In the rows, 128 means zero.
Named moves (each a turn or a mirror), then the moves between two rows, first move first; the first pair answered
K563 (before |-> after):
[111  87 150  96 118 123 138 137 142 139 114 110 133 115 124 138] |-> [128 132 122 110 139 126 112 148 133  97 126 106 166 121 116 131]
[106 145 121 166 139 118  92 126 142 128 121 116 126 110 114 169] |-> [ 99 120 132 154 134 113 102 125 148 151 115 122 113 111 122 166]
[118 126 144 109 113 129 149 122 118 146 135 119 127 144 131 116] |-> [131 147 126 118 121 135 132 128 106 118 138 119 145 143 126 114]
[136 148 133 122 140 124 107 145 122 112 125 115 146 134 119 137] |-> [119 115 153 113 121 117 135 143 132 153 114 122 119 133 124 144]
K669 (before |-> after):
[131 126 137 114 124 131 132 134 111 123 132 131 133 141 129 129] |-> [129 113 127 125 127 122 124 136 133 123 121 132 121 121 134 137]
[146 139 137 144 140 103 121 138 103  94 167 117 134 147  98 132] |-> [126  94 156 133 127  89 152 150 112 132 143 116  98 135 105 141]
[103 122 169 116 136  90 121 169  75 203 152  89 110 155 124 162] |-> [110 130 105 168 169  90  63 173 122 150 137  87 121 109 142 199]
[128 137 128 132 122 136 130 119 115 122 132 130 132 142 122 119] |-> [121 109 135 132 122 124 134 121 130 136 124 136 118 128 128 131]
K706 (before |-> after):
[127 150 116 124 141 153 118 119 104 158 142 134 140 145 137 124] |-> [128 151 123 124 134 132 110 136  95 161 137 127 134 147 128 127]
[144 148 135 122 133 111 120 160 112 129 137 101 142 128 109 130] |-> [118 122 125 143 135 125 115 127 143 166 109 117 125 105 132 149]
[106 115 143 118 122 129 143 131 140 167 118 110 106 133 139 129] |-> [118 129 135 124 121 161 154 107 140 138 133 133 124 147 137 106]

(2 to 4 moves a pair)
[104 165 135  97 120 150 114 109 104 174 133 112 139 159 123 125] |-> [123 106 141  99 126  82 128 163 137 145 102  90 119 108 128 144] : K669, K706, K706, K669
[139 167 110 123 145 128 120 110 103  96 159 123 129 140  92 104] |-> [129 106  96 146 153 106 120 118 164 107 121 128  91  94 124 135] : K563, K706, K706, K669
[160 172 118 121 121 169 132 126  98  84 156 130 173 156 109 111] |-> [102 116 131 129 112 176 154  96 139 201 110 137 109 131 143 147] : K706, K706, K669, K669
[164 134 108 141 132 121 112 111 141  80 145 134 151 129 112 129] |-> [142  94 148 121 107 130 155  98 142 150 131 144 112 143 114 121] : K669, K706, K706
[150  57 144 145 125 136 160 131 163 144 101 128  96 101 131 137] |-> [159  88 117 161 138 179 142 107 163 105 114 156 115 107 141 129] : K563, K706, K563, K706
